In the rows, 128 means zero.
The same turns and mirrors carry the whole set onto itself and the rows of a family onto each other. Which other rows belong to the same family as each row named below? List them in the order they appear above.
These 40 rows form 5 families of 8 rows each.
sofo: [150 144 134 144 162 158 149 162  84 113 139]
Rofin: [148 131 142 106 138 137 131 155 142 130 129]
zuv: [149 145 141 144 158 154 153 147  81 112 137]
pemat: [145 134 142 109 136 144 126 148 144 127 123]
kuz: [133 137 149 120 137 145 110 148 138 128 121]
kap: [158 144 153 141 157 166 161 151  98 108 124]
Bafad: [129 147 138 140 154 149 160 141  85 110 130]
feka: [133 152 125 145 159 170 145 170  95 112 129]
sovol: [118 144 122 126 137 150 123 144 136 128 124]
Sigas: [121 130 145 129 138 149 118 134 136 122 116]
nete: [133 131 156 116 137 130 121 145 131 129 125]
Kosok: [126 129 133 128 146 156 112 166 140 127 123]
Mezof: [143 149 141 159 147 177 134 155 102 118 125]
vake: [122 132 127 114 143 123 142 157 125 132 137]
dopo: [149 150 133 149 161 170 141 156  89 112 134]
Nitut: [129 156 133 148 151 169 146 142  94 108 124]
Tunan: [137 132 144 116 142 141 112 168 136 131 126]
fosu: [149 138 156 152 160 153 162 169  96 119 130]
Fug: [147 133 138 109 138 144 125 156 145 129 127]
kaz: [144 142 164 154 155 155 160 148  98 116 124]
mana: [137 128 150 112 142 126 123 164 130 132 131]
guniv: [146 146 156 160 155 170 149 152 104 116 119]
Fuf: [159 142 151 139 158 164 162 159  98 109 126]
pab: [130 117 139 116 150 132 130 176 129 129 134]
Taf: [128 122 132 115 149 128 135 147 138 129 132]
Ked: [125 127 132 121 145 137 129 135 143 128 126]
luf: [124 119 153 118 142 124 136 142 125 125 129]
lopat: [148 140 138 150 156 162 144 181  95 124 139]
lono: [158 145 150 143 158 172 157 154 102 108 122]
vam: [146 134 153 144 151 141 158 159  85 121 141]
lipu: [134 143 131 138 161 149 160 168  86 114 136]
rezi: [124 139 116 119 144 143 128 169 134 131 132]
luva: [149 142 150 157 160 167 150 173 103 118 125]
gil: [129 124 125 117 152 138 128 159 143 131 132]
Sepo: [145 132 144 107 136 137 130 146 142 128 127]
rav: [147 150 140 150 156 165 145 140  87 110 132]
kezi: [140 143 155 155 144 157 149 132  93 116 128]
mufu: [126 129 125 122 149 146 123 147 145 129 126]
Zake: [118 138 132 120 135 130 137 133 129 127 128]
bipuz: [158 144 147 142 160 170 157 163  99 109 124]

The rest of the family of guniv: kuz, nete, Tunan, fosu, kaz, mana, luva
The rest of the family of Kosok: Sigas, Mezof, pab, luf, lopat, vam, kezi
The rest of the family of sovol: Bafad, feka, vake, Nitut, lipu, rezi, Zake

